In the data rows, zero lies at 4.5, halfway between 4 and 5.
Here are some rows, each followed by its group. Groups can overlap.
5 6 4 6 3 5 3 6 3 4 3 5 2 3 5 3 2 3 2 5 2 2 3 5 4 6 6 4 3 3 3 6 7 3 4 3 4 5 3 3 2 3 1
6 6 6 5 3 2 2 6 6 7 7 7 3 3 7 7 6 6 5 6 2 3 6 6 5 7 7 2 3 5 3 5 6 3 3 2 6 6 2 2 2 4 2
4 2 6 3 6 6 7 6 7 3 6 3 5 5 3 5 7 6 7 2 6 5 3 2 5 3 4 6 7 7 7 5 2 7 5 6 3 4 7 6 7 6 3
6 2 4 6 7 6 7 6 7 4 6 3 4 4 3 3 6 4 7 2 7 6 5 2 3 4 5 4 6 6 3 3 2 6 2 5 3 5 7 5 6 3 4
3 6 3 2 2 4 4 2 3 2 2 3 7 7 3 5 6 6 4 6 6 6 4 6 6 3 3 6 6 3 6 3 6 6 7 6 6 3 6 6 6 6 5
7 7 6 6 5 4 2 6 4 6 6 7 3 3 7 7 4 6 3 6 2 4 6 7 5 7 7 2 3 5 3 6 6 3 6 5 7 7 5 4 4 7 2
6 6 6 6 7 7 6 7 7 7 7 4 3 4 7 6 6 3 5 5 5 6 6 6 2 7 7 3 6 7 3 7 4 3 3 6 6 7 5 6 6 4 6
5 6 4 5 3 3 2 5 3 5 3 6 3 3 6 7 4 5 3 6 2 3 3 4 3 5 6 3 3 3 3 4 6 3 5 4 7 7 3 3 2 3 1
3 5 2 2 2 3 3 2 3 2 2 3 6 6 3 3 4 3 3 7 6 6 5 6 6 3 2 6 4 2 5 2 6 4 7 5 6 5 6 6 4 4 7
3 3 6 3 4 6 7 4 5 3 3 2 6 6 2 3 5 6 6 4 6 6 6 4 7 4 4 7 7 6 7 3 5 7 7 4 2 2 3 3 6 5 3
6 5 5 6 7 6 3 6 7 7 7 3 3 3 7 6 6 5 6 3 3 3 6 4 2 6 6 2 3 7 3 7 5 3 3 6 5 6 4 4 4 4 6
2 3 3 2 3 5 6 3 4 3 3 3 7 7 3 4 5 5 6 3 5 6 4 4 7 3 3 6 6 3 6 2 2 6 7 6 6 5 6 5 7 5 3
3 6 5 4 3 6 5 2 2 2 3 3 7 7 3 3 3 5 5 6 7 7 6 7 7 3 3 6 6 3 6 3 4 6 6 3 3 2 4 6 7 7 5
6 5 6 6 7 7 5 7 7 5 4 3 2 2 6 3 4 5 5 5 3 3 5 6 2 7 7 2 3 6 2 6 6 3 3 6 6 6 3 4 5 4 2
3 2 4 3 6 5 7 6 6 5 6 3 5 5 2 3 6 7 7 3 6 6 4 3 6 3 3 7 6 6 7 6 3 7 6 6 3 3 6 5 6 4 3
6 6 5 6 6 6 4 7 7 7 7 7 2 2 6 7 4 6 4 6 2 3 3 4 3 6 6 2 2 3 3 6 6 3 3 2 5 5 2 2 2 3 2
6 3 6 5 7 4 3 4 6 5 7 5 4 4 7 6 6 6 6 6 4 5 5 5 2 6 6 2 3 6 2 6 3 3 3 6 5 6 3 3 4 3 2
7 7 7 6 3 2 2 3 3 3 3 7 3 3 6 6 3 4 3 6 2 2 4 6 5 5 6 3 3 3 3 3 5 3 3 3 6 7 3 4 3 6 1
3 2 5 4 6 5 7 6 6 3 6 5 6 6 3 5 6 7 7 3 7 6 4 2 5 2 3 5 5 4 6 3 2 6 2 4 2 2 5 3 5 3 4
3 2 6 4 7 7 7 6 6 3 4 2 6 6 3 6 7 7 7 3 7 6 6 2 6 3 3 6 6 6 6 4 2 7 5 6 3 3 6 5 6 5 3
6 6 6 6 4 5 3 7 6 6 6 7 3 3 7 7 5 6 3 6 3 3 4 5 2 6 6 2 2 5 3 6 6 3 3 2 4 5 2 2 3 4 2
3 5 5 3 3 6 6 2 4 3 3 3 7 6 3 4 6 7 6 6 7 7 6 5 6 2 2 4 4 3 6 3 5 6 7 6 6 3 6 6 6 5 5
4 6 5 6 3 3 3 5 4 3 3 5 3 4 3 4 3 3 2 7 5 4 4 6 4 3 3 6 3 2 5 4 7 3 6 5 6 6 6 4 3 4 7
5 6 5 6 2 3 2 5 3 6 4 7 6 6 7 7 5 5 3 6 2 3 4 4 5 4 4 3 3 3 4 6 6 3 4 3 7 7 7 6 4 4 1
2 3 3 2 3 4 6 2 3 2 3 2 6 7 3 6 6 6 6 5 5 6 5 4 5 2 2 6 5 3 6 3 3 6 6 3 3 3 5 5 5 4 5
6 2 3 3 6 6 5 6 7 7 7 3 4 3 6 5 4 3 5 2 3 4 5 3 2 6 6 3 6 7 3 7 3 3 3 4 2 3 5 4 6 3 6
6 3 5 6 7 6 6 5 7 6 7 4 3 3 6 4 6 3 6 2 4 3 5 3 3 7 7 5 6 7 3 6 3 6 3 6 3 3 4 3 4 3 6
4 6 3 5 3 4 3 6 5 5 3 7 4 4 6 6 4 3 2 6 3 3 6 7 6 6 6 4 3 3 3 3 6 3 3 2 6 7 5 6 3 3 1
2 3 3 3 3 6 7 3 3 3 2 2 5 6 2 3 6 6 6 4 6 6 5 6 6 2 3 6 6 5 7 3 5 7 7 6 3 2 3 4 4 3 3
6 6 4 4 3 2 2 6 4 6 5 7 3 3 6 7 3 4 3 6 3 6 6 6 5 6 6 3 3 4 3 5 6 3 3 3 6 7 3 3 3 5 1
3 6 3 5 3 6 5 4 3 3 3 4 6 6 4 5 4 3 2 6 6 6 6 7 6 3 3 6 3 3 6 5 7 6 6 3 3 5 5 6 4 4 7
4 3 6 6 7 6 7 5 6 3 6 4 7 6 3 5 7 6 7 2 6 6 6 3 6 3 3 6 5 6 6 4 2 6 3 4 2 2 6 4 5 3 3
3 3 6 2 2 3 5 2 3 2 3 3 7 6 2 2 3 3 6 3 6 6 6 5 6 3 2 6 6 6 7 7 7 7 7 7 6 4 7 6 7 7 3
6 6 4 6 3 3 4 7 6 6 4 6 3 3 5 6 3 3 3 7 3 3 5 6 4 6 6 5 3 3 3 3 6 3 4 3 6 7 3 3 3 6 1
3 5 6 4 5 4 6 3 2 2 3 3 6 6 2 5 6 7 7 6 7 7 7 6 7 4 3 6 4 3 6 2 3 7 6 6 3 3 5 5 6 6 3
3 4 4 3 3 6 6 2 3 3 3 3 7 7 3 3 5 6 5 6 5 5 2 3 5 3 3 6 6 3 7 5 6 7 7 4 5 3 6 7 7 7 5
6 6 4 4 3 3 2 6 5 6 6 7 2 3 6 5 3 5 3 6 2 3 5 6 5 6 6 2 2 3 3 6 6 3 5 3 7 7 5 5 3 6 1
6 3 2 4 3 3 2 6 3 7 6 7 3 3 7 7 5 4 3 4 2 4 3 6 4 7 7 2 2 4 3 4 3 3 3 4 3 2 2 2 2 3 2
5 7 6 7 4 5 4 4 3 3 3 6 5 5 5 6 3 3 2 6 2 3 2 3 4 3 3 5 3 2 4 3 7 4 6 4 7 6 3 5 3 3 1
3 2 3 2 3 3 6 4 6 4 6 5 7 6 3 3 4 4 7 2 6 6 6 3 7 4 4 7 5 4 6 3 2 7 4 6 3 3 7 6 7 4 3
7 6 6 6 7 6 5 5 7 7 7 5 6 4 6 3 5 4 6 3 6 6 6 3 2 6 4 2 3 6 2 5 2 3 3 4 3 4 4 5 7 6 6
3 4 6 3 3 5 6 3 4 3 4 3 6 6 3 3 5 4 6 3 5 3 3 2 6 3 3 6 6 3 6 2 2 6 6 6 4 3 5 3 5 5 3
6 6 7 6 6 6 3 6 6 7 6 7 3 2 6 6 4 5 4 6 2 3 4 6 3 6 6 2 2 3 3 6 6 3 3 3 7 7 5 3 3 5 2
3 6 3 6 3 5 4 5 3 3 3 6 6 6 5 3 3 3 3 6 6 6 6 7 6 4 3 6 6 3 6 3 6 3 4 3 4 4 5 6 3 5 7
3 2 3 3 4 2 5 3 6 3 6 3 5 4 3 4 7 6 7 2 6 3 3 2 4 3 3 6 6 6 6 4 2 6 2 4 2 3 7 6 6 3 4
6 2 3 4 7 6 6 6 7 7 6 3 3 3 6 3 3 2 4 2 5 4 4 3 2 6 6 3 6 7 3 6 2 3 3 6 3 5 5 5 5 3 6
2 5 3 4 3 6 4 2 2 2 2 2 5 6 3 3 3 2 2 3 3 3 3 3 5 3 3 6 6 3 6 3 6 6 7 5 6 3 3 4 2 3 7
3 6 3 5 2 2 2 4 3 4 3 5 3 3 3 6 3 3 2 6 2 2 3 5 3 3 3 6 4 3 5 2 6 3 6 4 7 7 6 6 3 4 1
5 7 5 6 3 2 2 3 3 3 3 6 2 3 4 3 2 3 2 5 2 4 3 5 3 3 3 3 2 3 5 6 7 3 3 2 4 6 5 6 3 5 1
2 2 4 3 5 6 7 5 4 3 6 6 7 7 3 4 6 4 6 3 7 7 7 6 7 5 4 7 7 6 7 6 4 7 7 6 3 2 4 3 4 3 3
6 5 6 6 7 6 4 6 7 7 7 6 4 3 6 4 6 6 6 6 6 4 5 5 2 6 6 2 3 6 2 6 3 3 3 5 4 6 3 3 5 3 2
4 6 4 6 3 3 2 6 4 6 4 7 4 5 7 7 5 4 3 5 3 3 4 6 5 4 5 3 2 2 3 2 5 3 5 3 6 7 6 3 2 3 1
3 5 3 5 3 6 5 5 4 4 2 3 4 5 3 2 2 2 2 6 5 4 3 4 4 3 3 6 3 2 5 3 6 4 6 2 3 3 4 5 3 3 7
2 4 5 3 3 6 6 2 3 3 3 4 7 7 3 3 5 6 5 6 6 7 6 6 7 3 3 6 6 3 6 2 4 6 7 6 4 2 3 3 3 3 5
3 6 3 4 2 3 2 3 3 3 3 6 5 4 4 5 3 2 2 6 3 3 3 6 5 3 4 6 3 2 4 2 6 3 6 5 6 6 4 3 2 4 7
7 2 3 5 6 4 6 6 7 7 7 5 3 3 4 5 6 6 6 2 6 6 5 3 3 6 6 5 6 7 3 6 2 4 2 5 2 3 6 5 6 6 6
6 2 5 6 7 3 6 5 7 6 6 4 4 4 6 6 7 6 7 3 7 6 6 3 5 6 6 5 7 6 3 6 3 6 4 7 5 3 7 5 5 3 6
3 3 6 4 4 5 6 2 3 3 4 4 7 7 3 4 6 7 7 4 7 7 6 5 7 3 3 6 7 4 7 3 3 6 5 5 3 3 6 6 6 6 3
2 5 5 3 3 6 5 2 3 3 3 3 7 7 2 2 4 5 6 6 6 6 4 3 6 2 2 6 6 3 7 5 6 7 7 7 6 6 7 6 5 4 5
7 6 6 6 6 6 5 7 7 7 7 7 3 3 7 6 5 6 5 7 3 3 3 5 3 6 6 2 3 6 3 7 6 3 2 2 4 5 2 2 3 3 2
7 6 6 5 6 5 3 7 6 7 5 6 2 2 7 7 3 5 3 6 2 3 5 6 3 6 7 2 3 6 3 6 5 3 3 3 6 6 3 2 3 5 2
3 4 4 3 4 5 6 3 3 3 3 3 7 7 3 3 4 3 4 3 4 5 6 6 7 4 4 7 7 5 7 3 3 7 7 5 3 2 3 5 6 6 3
7 5 6 6 7 5 3 4 7 7 7 6 3 3 6 3 3 3 6 5 6 6 6 5 2 6 6 3 4 7 3 7 5 4 6 7 6 6 6 6 7 6 6
6 6 6 6 6 6 3 7 4 6 5 7 3 4 7 7 6 7 4 7 3 3 6 6 4 7 7 3 4 6 3 6 5 3 2 2 3 4 2 2 2 3 2
3 6 6 6 5 6 5 3 3 3 2 3 5 6 5 6 6 6 4 7 6 5 3 5 4 2 2 3 2 2 3 2 6 4 7 7 7 7 6 7 4 3 7
2 2 4 2 4 5 6 3 3 2 3 2 6 7 3 5 7 6 7 3 6 6 5 3 7 3 4 7 7 5 7 3 3 7 7 6 4 2 6 3 6 4 3
6 6 5 6 3 3 2 6 3 4 3 6 2 2 6 7 5 6 4 7 2 2 3 4 2 4 5 3 2 3 3 3 4 3 3 2 6 6 3 3 3 4 1
3 2 5 4 6 5 7 6 6 3 7 5 6 6 3 3 4 6 7 2 7 6 3 2 6 3 3 7 7 7 7 6 2 7 3 6 2 2 6 5 5 3 3
6 2 5 6 7 4 6 6 7 7 7 6 4 3 3 2 4 4 7 3 7 6 6 2 2 3 3 3 4 6 3 6 2 6 3 6 4 4 6 4 4 3 4
3 6 5 6 3 4 3 4 3 3 2 3 3 6 5 7 6 6 3 7 6 4 3 5 3 2 3 3 2 2 3 2 6 3 4 3 6 6 4 5 3 4 7
6 7 6 6 3 6 4 5 3 3 2 3 3 3 3 4 3 3 3 6 3 6 6 7 6 6 4 6 3 2 3 2 5 3 3 2 3 3 3 5 3 6 7
2 2 5 3 6 6 7 3 3 2 5 4 7 6 2 2 3 5 6 2 5 5 4 3 5 2 3 6 6 6 7 5 4 7 7 7 6 6 7 6 7 5 3
6 3 3 5 7 7 6 6 7 7 6 3 3 3 7 6 4 3 4 2 3 3 3 2 2 6 6 3 6 7 3 6 2 3 2 4 3 4 5 6 6 4 6
6 3 6 4 7 6 3 4 6 6 4 3 3 3 7 6 6 4 5 3 2 2 3 4 2 7 7 2 3 6 2 6 4 3 3 3 3 4 3 3 4 3 2
3 6 4 5 3 6 4 2 3 2 2 3 5 6 3 3 4 3 2 6 5 3 3 5 4 2 2 6 3 3 6 3 6 6 7 6 6 6 7 7 6 6 7
6 6 6 6 3 3 2 3 3 3 3 7 3 3 6 6 3 3 2 3 2 2 3 3 3 4 5 3 2 2 3 5 7 3 6 4 6 7 5 5 4 6 1
7 6 7 7 7 6 4 6 6 6 6 5 2 2 6 3 3 5 5 5 3 5 6 6 2 7 6 2 4 7 3 7 6 3 5 6 6 7 4 5 6 6 2
7 6 5 5 3 3 2 6 3 6 5 6 2 2 6 5 5 6 4 7 3 3 5 5 3 6 6 2 2 5 3 6 6 3 4 4 6 6 3 3 3 6 2
3 5 3 3 3 6 6 2 2 2 2 3 6 7 3 3 3 5 3 6 6 6 3 5 6 3 3 6 4 2 5 2 4 6 7 3 4 3 4 6 6 7 7
3 6 3 4 2 3 3 2 3 4 3 6 6 7 3 3 3 4 2 6 6 5 3 6 6 3 3 6 6 3 6 3 7 6 6 3 5 3 5 6 3 3 7
6 6 6 5 3 3 2 6 6 7 6 7 4 3 6 7 5 5 3 6 2 2 5 6 4 6 6 2 2 2 3 5 6 3 3 3 7 7 5 4 3 4 1
7 7 6 6 3 3 3 4 4 5 3 5 3 3 3 4 3 4 3 7 4 6 6 7 6 6 6 6 4 4 3 3 6 3 3 2 3 3 4 6 5 7 1
3 6 7 6 5 6 6 2 3 3 3 3 7 7 3 3 3 5 3 4 6 6 2 3 6 2 2 6 6 3 6 3 6 6 7 6 6 3 5 4 4 5 5
5 6 5 5 2 3 2 3 3 5 3 7 4 4 5 6 4 6 5 7 6 7 7 7 7 6 6 4 3 3 5 6 7 5 7 6 6 7 5 3 2 4 1
6 2 3 5 7 6 6 6 7 7 7 5 5 3 6 3 4 3 6 3 6 5 6 4 3 7 7 4 6 7 3 6 2 3 2 3 2 2 4 3 6 3 6
2 4 3 2 3 6 6 3 3 3 3 3 7 7 4 5 5 6 3 5 5 5 3 5 6 3 3 6 7 4 7 3 7 7 7 6 7 4 6 5 4 3 5
5 6 3 6 3 4 3 5 3 3 2 6 5 5 6 6 3 5 3 7 4 4 4 5 3 3 3 4 3 2 3 3 5 3 3 2 3 4 3 4 3 5 1
6 5 6 3 7 6 5 7 7 7 6 5 3 3 7 5 6 6 6 6 5 6 6 6 2 6 6 2 2 6 3 7 6 3 3 5 4 6 3 5 6 3 2
6 2 2 2 6 4 4 6 7 7 7 3 3 3 7 5 5 3 6 3 5 5 6 6 3 7 7 3 5 7 3 6 4 4 4 6 3 3 3 4 6 5 6
Which 4 groups are nearest to each row below, nearest first, going by the average distance to the group's rows?
2 6 6 5 3 7 6 2 3 3 3 4 7 7 6 7 7 6 6 5 6 6 4 4 5 2 2 6 4 3 6 3 5 7 7 6 4 3 3 3 3 4 -> 5 3 7 4
6 4 5 5 7 4 2 3 6 5 7 4 3 3 6 3 4 4 6 4 7 7 7 6 3 7 6 3 5 7 3 5 3 3 3 6 3 3 3 3 6 5 -> 6 2 4 1
3 6 4 5 3 6 6 3 3 3 2 3 6 7 3 3 3 3 3 6 7 7 5 6 7 4 3 7 7 3 6 3 6 6 7 5 5 4 6 6 6 6 -> 5 7 3 1
3 6 5 6 3 5 4 6 6 6 5 7 4 5 6 6 5 6 3 6 3 2 3 4 5 4 5 5 3 3 4 3 6 3 4 3 6 6 3 4 2 3 -> 1 2 7 6
6 3 3 3 6 6 4 7 7 7 7 6 3 3 6 3 3 3 5 3 4 5 6 6 2 7 6 2 5 7 3 7 5 3 3 6 6 6 6 7 7 5 -> 6 2 4 1
6 3 4 6 6 5 4 4 7 6 6 2 3 2 4 3 6 5 6 3 6 3 3 2 2 6 6 4 5 6 3 3 2 4 3 6 5 3 4 3 3 3 -> 6 4 2 3
3 6 5 6 3 5 4 2 2 3 2 3 6 7 3 4 3 3 2 6 6 6 4 6 6 3 2 5 4 2 6 3 6 4 6 2 3 3 3 4 4 5 -> 7 5 1 3
6 2 3 5 7 5 7 6 7 7 7 3 3 3 3 3 5 5 6 2 6 4 3 2 3 6 6 6 7 7 3 4 2 5 2 4 2 2 5 2 3 2 -> 4 6 3 2
4 6 3 4 3 2 3 6 3 3 3 3 2 3 4 3 3 3 2 5 3 3 3 6 5 6 6 6 5 3 4 3 6 3 3 2 6 5 2 3 2 2 -> 1 7 2 5
Which 4 groups are nearest to each row below, nearest first, going by the distance to the group's nearest row?
6 7 6 6 3 2 2 4 3 5 3 7 6 6 6 7 4 3 2 6 3 3 5 6 4 4 5 3 3 3 5 5 7 3 5 3 6 7 6 5 4 6 -> 1 7 2 5
Which 3 groups are nearest to each row below, nearest first, going by the average distance to the group's rows?
3 2 3 2 2 3 6 3 3 3 3 2 6 5 2 3 5 6 7 3 5 5 4 3 6 3 3 6 5 4 6 4 4 7 7 6 3 3 6 5 7 6 -> 3 5 4
3 2 4 3 6 6 7 5 4 3 5 3 6 6 2 3 3 3 6 2 6 7 6 3 7 4 3 6 7 5 7 4 3 7 5 7 5 3 7 6 6 3 -> 3 5 4
Which 4 groups are nearest to each row below, nearest first, going by the distance to the centre of the group?
5 7 4 5 3 5 5 5 5 5 3 5 7 6 4 5 4 3 3 6 6 4 3 5 6 3 3 6 6 2 5 2 5 4 5 3 3 3 3 6 6 6 -> 7 5 1 3
4 7 6 6 2 3 2 4 3 4 4 7 6 6 4 3 2 2 2 6 3 5 5 6 6 3 3 6 3 3 6 5 7 5 6 5 6 5 3 3 2 3 -> 7 1 5 2
6 2 3 5 6 4 5 4 6 6 6 2 2 3 4 3 5 5 6 2 6 5 4 2 2 6 6 4 7 7 3 5 2 3 3 5 3 2 6 4 5 6 -> 6 4 3 2
7 6 5 6 4 3 3 6 4 6 6 6 3 3 6 6 3 3 3 6 2 2 4 6 6 7 7 3 3 4 3 5 6 3 4 3 7 7 5 5 4 6 -> 1 2 6 7
3 6 2 3 2 3 3 4 5 6 4 7 5 5 4 5 3 3 3 6 3 3 3 5 3 3 3 5 3 3 5 3 7 3 6 3 6 6 5 6 4 4 -> 1 7 5 2
3 5 3 6 3 5 4 5 5 4 3 6 5 5 3 3 2 2 2 6 3 3 3 6 5 4 3 6 5 3 6 3 5 3 3 2 5 6 6 6 3 5 -> 7 1 5 3
2 6 4 5 3 3 3 2 2 3 3 5 5 6 4 3 4 4 3 7 6 3 3 6 3 2 3 5 3 2 3 2 4 3 6 5 6 6 3 3 2 3 -> 7 1 5 3
5 2 3 4 5 3 7 6 7 6 7 4 4 4 3 2 5 3 6 2 7 5 6 2 4 5 6 6 7 7 5 6 2 6 3 6 3 3 6 3 4 3 -> 4 6 3 2
Which 3 groups are nearest to each row below, nearest first, going by the distance to the centre of the group?
3 2 6 4 6 3 7 5 6 3 6 3 5 5 3 5 7 6 7 2 6 5 6 2 5 3 3 6 6 6 6 3 2 6 3 5 2 3 6 2 4 3 -> 4 3 6
2 2 4 2 3 3 6 2 3 2 4 3 6 4 2 2 4 3 6 2 5 4 3 3 7 4 4 7 6 6 7 3 2 6 3 3 2 2 4 3 5 3 -> 3 4 5
